In the data rows, the value 128 means zero.
Some points, each followed by its number:
(097, 111, 112, 123, 119, 098, 073, 137, 142, 144, 088, 151, 131, 102,
 129, 164, 111, 121, 121, 092, 101, 154, 110, 144, 154, 131, 076, 118,
 139, 090, 120, 058, 130, 109, 168, 143, 146, 135, 126, 123, 137, 152,
 178, 141, 126, 155, 078, 128) 0
(114, 108, 114, 127, 120, 141, 135, 072, 142, 141, 144, 137, 135, 134,
 129, 131, 138, 119, 121, 108, 166, 175, 152, 088, 080, 127, 178, 126,
 138, 125, 101, 165, 105, 149, 135, 088, 148, 135, 123, 196, 130, 118,
 083, 136, 132, 112, 158, 113) 1
(172, 124, 117, 125, 153, 134, 086, 176, 125, 123, 092, 112, 070, 110,
 127, 157, 115, 120, 120, 130, 101, 158, 113, 129, 148, 126, 086, 134,
 137, 103, 150, 079, 116, 141, 154, 116, 148, 143, 132, 114, 147, 111,
 161, 122, 129, 141, 089, 122) 2
(145, 122, 130, 126, 120, 149, 142, 099, 162, 122, 167, 130, 113, 149,
 124, 136, 163, 146, 148, 119, 154, 178, 137, 109, 115, 131, 185, 136,
 143, 119, 120, 158, 101, 173, 115, 094, 121, 114, 126, 201, 114, 130,
 089, 121, 128, 094, 122, 095) 3
(125, 138, 115, 078, 121, 101, 079, 122, 117, 121, 078, 143, 103, 090,
 127, 146, 124, 138, 138, 118, 111, 084, 106, 139, 145, 129, 103, 123,
 136, 107, 119, 154, 142, 112, 180, 127, 122, 140, 131, 103, 141, 155,
 149, 123, 125, 123, 091, 124) 4
(094, 156, 134, 147, 137, 113, 177, 098, 112, 124, 240, 135, 124, 174,
 127, 111, 108, 116, 120, 117, 128, 074, 137, 107, 116, 128, 151, 115,
 113, 162, 132, 172, 137, 110, 058, 124, 145, 092, 127, 103, 097, 143,
 083, 128, 126, 135, 198, 165) 5
(095, 123, 113, 127, 121, 120, 157, 071, 107, 141, 245, 168, 130, 179,
 131, 078, 121, 121, 120, 075, 142, 143, 151, 140, 149, 113, 171, 104,
 140, 162, 129, 159, 144, 108, 068, 141, 145, 094, 129, 126, 069, 178,
 046, 143, 127, 116, 218, 197) 6
(086, 149, 175, 058, 121, 097, 185, 178, 113, 122, 112, 084, 153, 125,
 126, 128, 106, 120, 118, 153, 154, 063, 144, 158, 135, 130, 142, 155,
 103, 145, 130, 088, 139, 107, 142, 126, 127, 132, 125, 076, 114, 109,
 124, 126, 132, 153, 191, 216) 7
(147, 113, 116, 145, 119, 136, 166, 092, 115, 124, 163, 141, 131, 148,
 128, 145, 171, 119, 119, 104, 142, 158, 137, 125, 106, 101, 195, 120,
 121, 105, 130, 159, 108, 155, 079, 135, 144, 137, 126, 109, 133, 131,
 091, 124, 126, 095, 093, 088) 8
(080, 158, 153, 153, 119, 142, 197, 184, 121, 120, 123, 084, 154, 142,
 129, 070, 095, 120, 119, 157, 146, 054, 122, 153, 149, 088, 086, 158,
 075, 136, 102, 107, 149, 128, 126, 137, 129, 078, 128, 090, 114, 134,
 138, 123, 127, 151, 172, 225) 9
(129, 156, 119, 126, 152, 130, 103, 165, 130, 140, 114, 128, 133, 130,
 132, 160, 110, 118, 118, 197, 109, 060, 116, 135, 135, 129, 087, 122,
 120, 102, 143, 143, 121, 108, 120, 128, 148, 169, 131, 111, 164, 139,
 165, 140, 129, 147, 090, 087) 10
(129, 097, 114, 113, 116, 148, 093, 082, 132, 127, 109, 119, 145, 113,
 126, 132, 161, 117, 118, 136, 152, 173, 135, 105, 092, 133, 185, 131,
 140, 122, 118, 142, 101, 177, 159, 106, 144, 116, 126, 094, 121, 039,
 097, 129, 129, 092, 115, 103) 11
(110, 141, 178, 148, 119, 154, 197, 178, 145, 124, 182, 083, 153, 132,
 130, 134, 133, 120, 122, 155, 126, 060, 142, 094, 108, 086, 076, 160,
 083, 113, 128, 140, 140, 107, 137, 094, 097, 136, 127, 105, 100, 142,
 158, 123, 128, 138, 092, 215) 12
(144, 129, 115, 134, 150, 135, 096, 195, 127, 129, 098, 122, 119, 111,
 127, 160, 119, 134, 134, 153, 102, 144, 131, 147, 148, 128, 088, 140,
 124, 103, 130, 042, 137, 109, 150, 139, 125, 157, 130, 148, 154, 149,
 184, 122, 124, 165, 087, 108) 13
(165, 117, 112, 143, 120, 143, 147, 093, 161, 124, 135, 145, 126, 136,
 131, 135, 171, 122, 122, 095, 165, 180, 148, 109, 087, 135, 197, 139,
 122, 124, 136, 178, 091, 179, 092, 120, 145, 115, 128, 110, 126, 151,
 105, 124, 127, 093, 114, 087) 14
(120, 157, 111, 064, 153, 134, 084, 138, 142, 124, 123, 132, 127, 131,
 127, 157, 098, 173, 175, 110, 113, 127, 076, 116, 146, 129, 085, 135,
 140, 106, 128, 060, 141, 108, 136, 091, 090, 161, 127, 146, 155, 142,
 169, 125, 129, 154, 095, 096) 15
(108, 158, 115, 140, 118, 100, 142, 152, 131, 127, 070, 145, 072, 085,
 129, 136, 126, 145, 148, 106, 115, 087, 109, 152, 149, 129, 059, 134,
 142, 120, 119, 132, 143, 110, 187, 145, 120, 130, 125, 109, 131, 163,
 170, 126, 125, 143, 108, 150) 16
(093, 135, 114, 172, 119, 153, 194, 110, 074, 143, 095, 103, 116, 173,
 127, 050, 134, 117, 119, 213, 101, 040, 118, 159, 153, 205, 164, 116,
 140, 125, 116, 170, 165, 136, 032, 161, 117, 115, 125, 128, 121, 095,
 166, 143, 129, 125, 057, 124) 17
(153, 111, 118, 154, 115, 097, 070, 170, 141, 122, 076, 116, 135, 093,
 124, 178, 125, 150, 144, 136, 125, 166, 107, 156, 151, 134, 065, 105,
 137, 078, 144, 076, 125, 111, 174, 142, 117, 158, 127, 114, 158, 082,
 161, 126, 126, 132, 059, 101) 18
(143, 095, 114, 141, 119, 122, 163, 096, 118, 124, 118, 135, 145, 129,
 127, 147, 142, 120, 119, 101, 151, 168, 136, 107, 118, 133, 172, 122,
 136, 107, 121, 147, 113, 144, 126, 122, 144, 104, 126, 201, 102, 056,
 121, 124, 129, 097, 088, 120) 19
(127, 140, 114, 080, 135, 117, 090, 153, 131, 123, 087, 101, 103, 095,
 129, 149, 128, 135, 139, 180, 114, 134, 104, 140, 145, 133, 065, 123,
 140, 103, 119, 067, 136, 111, 177, 121, 128, 148, 132, 129, 140, 110,
 170, 120, 128, 146, 092, 114) 20
(175, 135, 114, 134, 156, 140, 100, 150, 127, 125, 084, 145, 132, 100,
 124, 138, 108, 137, 138, 100, 101, 076, 109, 127, 147, 129, 077, 124,
 138, 143, 153, 138, 113, 107, 166, 121, 116, 153, 128, 119, 142, 158,
 139, 122, 130, 135, 180, 117) 21
(132, 141, 131, 137, 118, 129, 164, 080, 174, 125, 166, 161, 112, 158,
 125, 128, 149, 119, 119, 073, 151, 181, 138, 126, 131, 130, 179, 125,
 123, 122, 128, 124, 095, 183, 097, 123, 125, 134, 126, 205, 127, 163,
 106, 124, 132, 096, 110, 108) 22
(150, 138, 113, 161, 157, 140, 096, 151, 142, 125, 104, 117, 087, 128,
 129, 148, 113, 121, 117, 208, 101, 065, 097, 141, 135, 130, 062, 088,
 134, 119, 132, 117, 144, 106, 092, 135, 141, 168, 129, 129, 166, 136,
 182, 122, 129, 154, 110, 095) 23
(148, 138, 145, 159, 136, 135, 182, 079, 157, 128, 249, 172, 129, 177,
 125, 078, 120, 117, 121, 066, 138, 117, 145, 135, 116, 102, 159, 133,
 108, 162, 147, 154, 126, 112, 044, 092, 117, 105, 130, 109, 098, 184,
 043, 122, 132, 143, 223, 200) 24
(113, 139, 114, 092, 136, 117, 065, 186, 119, 122, 070, 137, 130, 084,
 127, 138, 113, 152, 154, 172, 088, 144, 113, 134, 150, 132, 063, 140,
 138, 120, 130, 143, 130, 125, 185, 126, 108, 152, 128, 117, 155, 151,
 169, 124, 128, 150, 128, 109) 25
(085, 154, 182, 105, 118, 137, 198, 168, 100, 127, 141, 086, 144, 162,
 133, 061, 108, 118, 121, 153, 154, 066, 149, 159, 105, 095, 134, 135,
 113, 162, 131, 123, 140, 114, 111, 146, 143, 078, 128, 069, 074, 090,
 120, 121, 130, 128, 186, 215) 26
(115, 140, 138, 156, 135, 116, 166, 111, 094, 140, 236, 150, 134, 174,
 128, 114, 116, 122, 121, 093, 138, 148, 118, 126, 151, 133, 119, 086,
 137, 162, 104, 150, 170, 109, 071, 145, 104, 095, 127, 116, 089, 152,
 058, 140, 130, 132, 205, 152) 27
(103, 158, 115, 091, 116, 101, 094, 179, 147, 151, 091, 130, 086, 101,
 129, 146, 121, 138, 135, 103, 104, 137, 093, 142, 148, 132, 052, 144,
 135, 103, 129, 081, 138, 105, 168, 112, 125, 160, 126, 125, 150, 146,
 138, 153, 127, 134, 095, 107) 28
(145, 157, 165, 160, 133, 156, 197, 092, 109, 125, 108, 082, 148, 120,
 129, 136, 125, 120, 119, 155, 143, 055, 141, 154, 137, 095, 143, 148,
 084, 132, 138, 149, 131, 128, 133, 155, 117, 105, 130, 094, 106, 134,
 160, 127, 127, 154, 092, 197) 29
(156, 139, 112, 145, 133, 114, 153, 172, 127, 122, 087, 139, 126, 105,
 130, 141, 112, 143, 145, 100, 082, 073, 113, 127, 149, 129, 118, 106,
 137, 122, 147, 078, 120, 112, 165, 125, 118, 156, 131, 127, 145, 155,
 162, 124, 131, 140, 144, 107) 30
(172, 158, 115, 120, 153, 132, 099, 163, 126, 123, 089, 130, 112, 110,
 126, 147, 108, 139, 136, 202, 112, 046, 110, 132, 148, 132, 105, 123,
 139, 118, 149, 164, 121, 110, 161, 135, 126, 154, 126, 158, 149, 142,
 158, 127, 128, 140, 103, 107) 31
(104, 151, 162, 165, 117, 131, 187, 174, 077, 121, 094, 084, 153, 108,
 127, 125, 115, 117, 121, 155, 133, 054, 131, 141, 118, 132, 089, 143,
 103, 141, 128, 143, 140, 109, 155, 162, 107, 097, 127, 070, 102, 137,
 146, 122, 128, 146, 142, 221) 32
(115, 084, 113, 133, 118, 114, 148, 059, 194, 139, 163, 141, 162, 163,
 130, 121, 141, 135, 137, 110, 138, 158, 159, 090, 108, 115, 188, 105,
 122, 129, 123, 165, 104, 157, 082, 119, 124, 140, 129, 126, 137, 027,
 101, 136, 130, 094, 115, 107) 33
(104, 137, 117, 077, 137, 113, 079, 174, 147, 122, 090, 080, 122, 106,
 130, 149, 104, 118, 120, 197, 113, 141, 114, 130, 152, 130, 120, 144,
 140, 107, 130, 148, 135, 112, 163, 108, 146, 151, 127, 114, 153, 093,
 145, 125, 128, 137, 100, 118) 34
New points follow, each followed by the numbers of its three nearest points above, looking only along the 2 directions in which the numbered points spread most, nearest first.
(157, 126, 132, 165, 152, 140, 176, 084, 105, 122, 234, 156, 139, 175,
 127, 123, 103, 118, 120, 085, 141, 155, 138, 118, 150, 114, 161, 106,
 136, 157, 163, 163, 113, 113, 042, 141, 119, 095, 128, 182, 084, 167,
 060, 127, 130, 114, 208, 197) 6 24 27
(114, 156, 129, 166, 168, 147, 187, 095, 086, 123, 224, 148, 136, 175,
 127, 142, 114, 119, 117, 094, 128, 102, 133, 129, 109, 115, 154, 117,
 114, 159, 138, 129, 134, 103, 045, 152, 106, 085, 130, 083, 069, 157,
 091, 123, 132, 141, 199, 180) 5 27 24
(154, 125, 117, 068, 120, 104, 051, 182, 145, 122, 084, 126, 104, 095,
 128, 158, 116, 121, 123, 137, 100, 179, 113, 141, 149, 128, 090, 145,
 138, 097, 134, 142, 118, 136, 174, 140, 144, 157, 128, 161, 159, 125,
 147, 120, 130, 130, 083, 107) 18 2 0
(147, 139, 167, 147, 147, 125, 191, 052, 107, 139, 232, 147, 114, 177,
 129, 127, 094, 119, 120, 091, 140, 117, 175, 091, 121, 132, 188, 100,
 121, 161, 136, 187, 112, 107, 053, 137, 147, 078, 132, 117, 071, 159,
 123, 141, 126, 092, 143, 180) 6 24 27
(084, 111, 111, 074, 115, 096, 093, 153, 101, 129, 082, 134, 144, 092,
 126, 155, 078, 156, 162, 140, 114, 061, 115, 123, 133, 133, 120, 131,
 119, 099, 117, 069, 139, 110, 181, 144, 107, 118, 128, 094, 125, 130,
 172, 126, 127, 160, 101, 163) 16 23 10
(095, 123, 118, 165, 117, 140, 173, 107, 096, 125, 097, 129, 132, 176,
 129, 061, 115, 118, 124, 155, 089, 087, 110, 167, 148, 169, 088, 108,
 137, 144, 102, 156, 146, 144, 050, 163, 100, 118, 130, 145, 127, 123,
 096, 129, 130, 099, 106, 149) 17 29 12
(128, 155, 115, 136, 119, 152, 149, 135, 071, 125, 119, 126, 103, 175,
 128, 059, 137, 121, 117, 196, 113, 046, 109, 158, 131, 205, 154, 116,
 141, 161, 117, 167, 138, 147, 082, 152, 110, 128, 128, 115, 121, 139,
 135, 124, 130, 110, 065, 123) 17 29 12
(126, 101, 115, 124, 120, 141, 158, 078, 128, 123, 110, 139, 140, 125,
 128, 122, 143, 124, 122, 102, 157, 179, 143, 128, 112, 134, 174, 132,
 120, 134, 116, 154, 106, 166, 144, 122, 144, 134, 129, 207, 131, 095,
 104, 124, 126, 096, 126, 108) 19 3 11
(167, 115, 128, 124, 121, 147, 102, 084, 113, 125, 111, 129, 126, 118,
 128, 093, 169, 137, 140, 111, 143, 164, 141, 091, 094, 133, 198, 138,
 112, 160, 141, 147, 111, 153, 146, 133, 127, 121, 130, 085, 127, 117,
 107, 126, 129, 111, 156, 085) 19 11 8
(095, 140, 116, 164, 117, 154, 171, 142, 068, 159, 107, 121, 115, 176,
 130, 048, 132, 122, 116, 137, 084, 086, 108, 148, 149, 203, 145, 121,
 136, 127, 133, 132, 168, 123, 052, 147, 097, 112, 127, 141, 118, 119,
 090, 160, 130, 095, 060, 143) 17 29 12
(056, 155, 192, 146, 117, 143, 206, 203, 067, 123, 101, 090, 166, 118,
 131, 094, 122, 119, 121, 152, 154, 055, 151, 162, 133, 105, 090, 160,
 088, 159, 100, 126, 164, 112, 147, 170, 129, 096, 130, 060, 106, 133,
 105, 121, 125, 146, 211, 243) 9 32 26
(148, 105, 139, 125, 149, 134, 164, 136, 128, 123, 247, 152, 148, 172,
 126, 129, 134, 116, 120, 091, 141, 146, 131, 139, 145, 128, 066, 122,
 122, 161, 153, 171, 112, 103, 080, 109, 116, 104, 129, 198, 086, 158,
 037, 125, 128, 111, 228, 152) 27 5 6
(127, 123, 133, 153, 117, 157, 126, 089, 195, 126, 116, 122, 128, 130,
 129, 078, 153, 133, 137, 120, 146, 172, 144, 120, 122, 113, 177, 147,
 139, 161, 136, 142, 117, 160, 098, 111, 130, 079, 126, 195, 118, 111,
 120, 124, 128, 112, 143, 109) 8 1 19
(088, 156, 175, 158, 116, 135, 193, 084, 083, 124, 098, 082, 153, 126,
 126, 136, 127, 116, 121, 155, 131, 061, 151, 147, 135, 098, 156, 134,
 099, 121, 104, 107, 170, 105, 149, 159, 101, 105, 130, 082, 109, 133,
 119, 120, 130, 145, 113, 135) 29 17 12
(126, 130, 116, 110, 119, 153, 163, 113, 074, 127, 146, 086, 112, 175,
 131, 034, 129, 121, 122, 216, 126, 052, 110, 135, 111, 194, 149, 122,
 138, 157, 119, 172, 129, 145, 061, 134, 141, 129, 129, 111, 117, 072,
 102, 126, 128, 093, 072, 126) 17 29 27
(073, 126, 114, 146, 134, 125, 093, 151, 127, 122, 081, 135, 149, 088,
 126, 127, 128, 143, 145, 179, 102, 064, 097, 145, 150, 132, 060, 120,
 137, 136, 101, 136, 172, 107, 185, 131, 115, 152, 126, 141, 150, 139,
 160, 122, 128, 151, 197, 108) 16 23 10
(167, 125, 115, 126, 119, 102, 061, 153, 132, 125, 065, 130, 103, 076,
 132, 154, 130, 117, 119, 195, 119, 164, 105, 139, 148, 134, 079, 120,
 133, 104, 139, 076, 128, 114, 195, 128, 147, 155, 126, 141, 153, 140,
 176, 124, 126, 160, 089, 109) 18 20 13
(112, 109, 115, 125, 119, 141, 082, 125, 105, 139, 113, 108, 138, 121,
 129, 134, 166, 139, 136, 173, 155, 183, 122, 110, 098, 131, 184, 132,
 140, 122, 128, 146, 101, 179, 151, 133, 118, 138, 126, 145, 141, 058,
 104, 142, 127, 099, 109, 093) 11 19 3
(113, 118, 148, 159, 118, 127, 186, 081, 087, 122, 253, 151, 141, 177,
 129, 068, 077, 148, 142, 094, 149, 150, 151, 109, 108, 099, 160, 092,
 138, 159, 141, 180, 124, 107, 045, 153, 109, 078, 129, 094, 069, 157,
 036, 123, 128, 093, 222, 216) 24 6 5
(183, 143, 111, 111, 135, 115, 062, 135, 147, 124, 073, 134, 123, 084,
 129, 161, 106, 119, 120, 158, 121, 163, 110, 135, 131, 129, 091, 139,
 122, 096, 162, 078, 113, 110, 181, 119, 145, 155, 127, 112, 157, 140,
 171, 125, 130, 151, 077, 107) 18 0 2
(127, 139, 139, 151, 120, 148, 170, 071, 164, 125, 167, 138, 119, 139,
 130, 143, 141, 117, 117, 099, 144, 150, 151, 108, 099, 128, 173, 142,
 120, 112, 126, 133, 132, 147, 068, 093, 145, 131, 127, 094, 132, 146,
 093, 124, 128, 111, 102, 114) 8 1 33
(093, 151, 187, 151, 122, 135, 201, 182, 117, 125, 162, 080, 137, 139,
 126, 095, 119, 117, 118, 152, 149, 068, 160, 148, 120, 117, 136, 143,
 120, 143, 106, 138, 169, 110, 108, 121, 144, 078, 131, 078, 112, 127,
 154, 125, 131, 145, 159, 233) 26 9 7
(082, 154, 193, 161, 117, 137, 205, 184, 084, 123, 109, 085, 159, 112,
 130, 126, 128, 116, 122, 159, 158, 046, 158, 156, 106, 130, 104, 150,
 090, 161, 121, 102, 142, 126, 156, 157, 110, 078, 130, 066, 105, 142,
 157, 122, 128, 160, 183, 229) 9 32 7
(149, 112, 112, 113, 115, 149, 083, 093, 144, 124, 145, 121, 125, 159,
 125, 130, 162, 150, 151, 119, 149, 173, 144, 107, 100, 127, 188, 142,
 138, 127, 140, 162, 103, 166, 095, 108, 108, 119, 128, 105, 125, 075,
 119, 125, 134, 094, 109, 099) 19 11 3
(171, 117, 160, 156, 134, 117, 186, 079, 113, 124, 232, 154, 131, 169,
 127, 120, 131, 119, 122, 087, 129, 139, 148, 136, 150, 130, 154, 117,
 118, 161, 149, 169, 121, 107, 054, 135, 117, 094, 131, 155, 090, 156,
 071, 122, 129, 095, 198, 180) 6 27 24
(105, 125, 163, 168, 131, 121, 186, 109, 105, 121, 255, 165, 149, 175,
 128, 095, 132, 121, 120, 079, 129, 104, 142, 146, 134, 111, 060, 090,
 135, 159, 142, 164, 142, 108, 056, 132, 091, 077, 125, 109, 070, 175,
 039, 120, 128, 140, 231, 215) 5 24 27
(111, 129, 130, 147, 151, 133, 173, 073, 106, 126, 219, 162, 133, 176,
 132, 129, 128, 117, 118, 074, 141, 153, 142, 134, 119, 129, 170, 124,
 125, 162, 129, 167, 137, 105, 046, 137, 145, 114, 126, 132, 109, 170,
 168, 126, 129, 130, 140, 138) 27 6 5
(157, 122, 115, 109, 118, 160, 091, 074, 148, 125, 133, 123, 125, 127,
 127, 111, 171, 144, 145, 117, 151, 162, 149, 107, 087, 133, 202, 151,
 137, 139, 126, 128, 121, 149, 137, 127, 115, 126, 127, 087, 126, 124,
 092, 124, 130, 110, 152, 088) 19 11 8
(126, 097, 149, 103, 116, 138, 157, 082, 120, 138, 119, 101, 150, 132,
 129, 110, 158, 120, 120, 153, 143, 175, 146, 115, 120, 131, 190, 128,
 132, 143, 133, 132, 097, 171, 137, 133, 144, 117, 127, 173, 116, 038,
 125, 142, 128, 096, 127, 099) 19 8 11
(146, 104, 136, 136, 118, 129, 115, 082, 146, 125, 122, 141, 142, 130,
 129, 095, 155, 137, 137, 101, 154, 163, 151, 121, 096, 132, 182, 128,
 123, 161, 133, 161, 112, 145, 129, 094, 129, 114, 129, 128, 121, 123,
 106, 121, 124, 095, 161, 104) 8 1 19
(110, 121, 117, 090, 158, 139, 111, 175, 146, 123, 105, 131, 106, 129,
 127, 147, 126, 119, 118, 204, 117, 042, 110, 147, 133, 128, 071, 122,
 139, 121, 104, 166, 152, 110, 146, 126, 143, 161, 127, 108, 157, 138,
 163, 122, 129, 136, 100, 099) 16 23 10
(157, 109, 112, 132, 118, 127, 110, 085, 171, 126, 133, 131, 128, 144,
 128, 140, 155, 118, 121, 122, 152, 171, 139, 106, 088, 128, 182, 119,
 142, 114, 139, 141, 104, 168, 111, 126, 144, 120, 130, 087, 126, 078,
 091, 131, 127, 098, 105, 101) 19 11 3
(159, 155, 116, 084, 145, 126, 060, 184, 141, 123, 075, 128, 068, 093,
 130, 151, 100, 145, 143, 121, 086, 162, 134, 139, 147, 131, 082, 118,
 139, 101, 138, 106, 127, 107, 181, 138, 118, 165, 125, 142, 165, 154,
 158, 127, 128, 144, 091, 096) 18 0 2
(129, 131, 113, 108, 116, 145, 099, 091, 163, 123, 114, 100, 102, 113,
 124, 112, 179, 142, 150, 153, 139, 158, 146, 105, 109, 111, 202, 138,
 110, 132, 119, 165, 110, 146, 157, 128, 120, 129, 129, 119, 137, 076,
 077, 126, 128, 095, 175, 083) 19 11 8
(130, 138, 116, 072, 119, 100, 077, 151, 131, 123, 102, 124, 123, 120,
 127, 121, 080, 136, 138, 136, 103, 144, 111, 117, 149, 129, 107, 140,
 125, 135, 119, 080, 129, 126, 154, 119, 123, 144, 129, 118, 140, 126,
 171, 122, 125, 153, 124, 124) 4 34 30
(096, 131, 110, 088, 151, 133, 062, 187, 129, 140, 071, 133, 132, 083,
 125, 159, 114, 118, 122, 103, 121, 164, 114, 139, 153, 131, 087, 149,
 140, 102, 121, 061, 143, 108, 182, 130, 146, 177, 134, 117, 174, 143,
 158, 143, 129, 154, 107, 085) 18 0 20
(088, 154, 179, 178, 118, 136, 192, 167, 086, 121, 128, 085, 142, 157,
 133, 131, 121, 119, 120, 155, 130, 084, 146, 123, 153, 108, 047, 131,
 134, 144, 107, 150, 169, 109, 113, 151, 122, 081, 128, 088, 116, 157,
 163, 126, 124, 141, 093, 198) 7 32 12
(112, 154, 164, 165, 118, 123, 183, 180, 099, 127, 101, 091, 170, 115,
 125, 141, 120, 120, 120, 155, 143, 028, 127, 136, 098, 131, 057, 141,
 123, 123, 135, 159, 137, 108, 150, 148, 117, 094, 132, 078, 118, 144,
 175, 122, 129, 176, 084, 220) 32 7 12
(159, 144, 114, 136, 134, 122, 158, 192, 108, 122, 112, 115, 143, 129,
 126, 143, 106, 157, 155, 205, 102, 037, 112, 135, 150, 130, 107, 139,
 137, 117, 142, 145, 128, 111, 110, 141, 109, 153, 127, 106, 143, 132,
 161, 123, 126, 158, 111, 114) 16 30 21
(161, 115, 117, 143, 145, 129, 077, 157, 109, 122, 076, 150, 085, 092,
 129, 158, 110, 137, 137, 095, 123, 159, 107, 147, 152, 133, 070, 114,
 122, 095, 136, 073, 127, 125, 176, 142, 127, 172, 123, 103, 168, 154,
 175, 123, 128, 152, 080, 088) 18 0 2
(132, 101, 153, 169, 135, 130, 188, 090, 102, 140, 232, 162, 158, 178,
 126, 094, 118, 122, 119, 076, 150, 159, 139, 119, 152, 109, 162, 131,
 102, 161, 147, 166, 113, 113, 044, 136, 097, 093, 131, 200, 069, 166,
 071, 136, 130, 096, 206, 139) 6 24 27
(171, 141, 116, 122, 118, 160, 142, 091, 157, 124, 117, 122, 105, 124,
 129, 114, 171, 121, 119, 125, 150, 163, 148, 124, 106, 128, 196, 148,
 140, 142, 153, 163, 106, 152, 147, 107, 143, 119, 126, 187, 111, 127,
 122, 121, 128, 092, 124, 085) 19 11 3
(089, 155, 182, 160, 119, 146, 209, 185, 114, 123, 124, 085, 154, 136,
 128, 095, 121, 120, 117, 150, 137, 043, 152, 146, 131, 100, 075, 164,
 084, 164, 099, 085, 150, 125, 119, 138, 120, 096, 135, 084, 104, 141,
 137, 122, 128, 157, 171, 242) 9 32 7
(148, 127, 112, 163, 150, 141, 173, 098, 090, 119, 221, 153, 144, 177,
 129, 120, 126, 121, 114, 085, 149, 149, 123, 139, 122, 112, 135, 100,
 122, 161, 136, 171, 127, 107, 055, 148, 101, 078, 129, 112, 072, 165,
 156, 125, 130, 096, 125, 149) 27 5 6
(092, 151, 186, 110, 121, 137, 200, 165, 091, 125, 101, 083, 141, 121,
 128, 109, 107, 122, 118, 156, 133, 058, 147, 146, 129, 100, 120, 130,
 111, 147, 103, 133, 171, 116, 143, 154, 146, 094, 122, 090, 103, 091,
 156, 120, 124, 146, 100, 199) 7 12 32
(164, 157, 153, 155, 146, 124, 186, 086, 096, 124, 225, 145, 104, 175,
 128, 120, 106, 122, 118, 109, 139, 058, 149, 124, 099, 130, 153, 089,
 140, 159, 143, 175, 112, 108, 046, 143, 143, 081, 127, 083, 073, 156,
 120, 125, 129, 127, 180, 178) 5 27 24
(128, 111, 117, 140, 137, 117, 148, 110, 122, 141, 092, 138, 143, 100,
 126, 142, 112, 122, 119, 101, 113, 075, 121, 132, 147, 128, 105, 113,
 139, 112, 139, 120, 124, 106, 165, 128, 145, 154, 128, 103, 151, 138,
 120, 143, 129, 144, 160, 104) 21 30 4
(083, 160, 182, 127, 116, 136, 195, 165, 097, 121, 095, 083, 155, 120,
 132, 140, 118, 119, 120, 156, 149, 038, 150, 159, 109, 129, 088, 132,
 140, 116, 103, 128, 170, 111, 150, 159, 142, 113, 127, 075, 098, 129,
 155, 130, 127, 158, 102, 205) 32 7 12
(130, 153, 116, 122, 119, 101, 107, 141, 129, 142, 095, 120, 127, 110,
 129, 129, 096, 119, 122, 190, 088, 063, 096, 126, 150, 129, 070, 115,
 121, 126, 140, 151, 125, 126, 158, 127, 142, 165, 126, 130, 160, 132,
 147, 142, 130, 140, 139, 096) 10 23 30
(158, 119, 139, 141, 116, 147, 099, 067, 145, 138, 131, 147, 125, 132,
 128, 111, 161, 120, 116, 102, 153, 155, 149, 092, 087, 131, 194, 136,
 140, 147, 141, 138, 127, 138, 130, 129, 140, 106, 127, 083, 131, 147,
 088, 141, 128, 096, 167, 091) 8 1 22
(158, 152, 185, 157, 116, 141, 204, 177, 091, 121, 112, 083, 134, 139,
 129, 121, 125, 121, 120, 153, 118, 058, 150, 143, 136, 132, 050, 150,
 087, 163, 127, 144, 138, 127, 127, 156, 131, 111, 130, 088, 119, 152,
 176, 126, 126, 149, 091, 209) 32 7 12
(092, 128, 154, 176, 120, 137, 177, 172, 074, 138, 092, 086, 166, 117,
 128, 062, 122, 121, 120, 153, 134, 037, 126, 149, 116, 096, 042, 154,
 093, 161, 138, 145, 131, 106, 154, 167, 107, 123, 126, 068, 114, 157,
 168, 139, 128, 168, 158, 158) 32 7 9
(158, 107, 144, 137, 123, 143, 168, 083, 172, 120, 139, 137, 142, 137,
 125, 113, 134, 149, 147, 108, 161, 173, 147, 108, 084, 133, 166, 126,
 138, 150, 144, 164, 100, 175, 119, 108, 119, 121, 129, 088, 114, 130,
 114, 123, 125, 109, 142, 128) 8 1 22
(128, 125, 112, 125, 119, 121, 145, 092, 145, 123, 126, 137, 121, 128,
 132, 097, 161, 120, 120, 101, 158, 177, 131, 133, 112, 130, 187, 117,
 137, 162, 102, 132, 115, 160, 137, 109, 144, 106, 126, 207, 098, 140,
 094, 124, 131, 091, 168, 098) 8 1 22
(095, 119, 114, 164, 118, 135, 128, 139, 085, 127, 103, 099, 152, 175,
 126, 096, 128, 118, 119, 193, 111, 061, 080, 152, 132, 187, 148, 115,
 138, 143, 102, 149, 186, 124, 097, 157, 083, 113, 129, 147, 118, 057,
 147, 125, 129, 122, 083, 139) 17 29 21
(129, 111, 151, 169, 121, 101, 190, 069, 100, 139, 241, 133, 142, 176,
 133, 094, 102, 133, 138, 131, 152, 156, 158, 126, 112, 129, 170, 105,
 120, 156, 147, 190, 126, 110, 039, 144, 116, 078, 127, 170, 089, 113,
 179, 138, 128, 144, 103, 208) 27 5 6
(131, 101, 116, 159, 115, 137, 176, 096, 150, 129, 113, 126, 144, 123,
 128, 108, 140, 146, 144, 137, 161, 170, 149, 118, 099, 129, 159, 139,
 111, 146, 104, 178, 094, 153, 122, 110, 116, 126, 124, 198, 125, 048,
 096, 121, 129, 095, 157, 115) 8 1 19
(111, 099, 132, 178, 136, 127, 192, 071, 130, 126, 241, 160, 156, 177,
 125, 095, 123, 120, 121, 082, 145, 143, 151, 139, 135, 114, 174, 126,
 122, 162, 134, 140, 129, 107, 034, 119, 099, 101, 131, 150, 072, 163,
 050, 124, 129, 143, 218, 164) 6 24 27
(135, 104, 133, 108, 123, 153, 101, 119, 164, 124, 114, 158, 136, 114,
 125, 113, 150, 124, 120, 083, 142, 160, 126, 107, 104, 135, 169, 149,
 122, 145, 120, 136, 124, 148, 147, 107, 147, 133, 128, 115, 130, 157,
 082, 122, 129, 092, 176, 107) 19 11 8
(146, 156, 152, 174, 120, 147, 172, 187, 093, 121, 115, 082, 155, 132,
 127, 110, 124, 120, 119, 152, 149, 042, 128, 147, 111, 099, 053, 152,
 120, 155, 132, 088, 140, 109, 130, 150, 112, 096, 131, 090, 116, 156,
 133, 124, 125, 164, 111, 237) 32 7 9
(124, 128, 135, 125, 120, 150, 126, 087, 171, 125, 132, 141, 109, 126,
 131, 120, 150, 135, 141, 101, 141, 173, 141, 090, 106, 128, 176, 143,
 137, 134, 121, 152, 104, 170, 137, 109, 129, 132, 131, 146, 130, 151,
 093, 121, 125, 096, 140, 104) 19 8 3
(135, 101, 114, 124, 119, 117, 068, 093, 177, 140, 118, 124, 141, 128,
 127, 114, 180, 137, 135, 112, 155, 175, 131, 118, 082, 134, 204, 111,
 143, 147, 120, 139, 109, 160, 136, 095, 125, 107, 129, 079, 133, 063,
 121, 141, 129, 114, 124, 086) 11 19 3
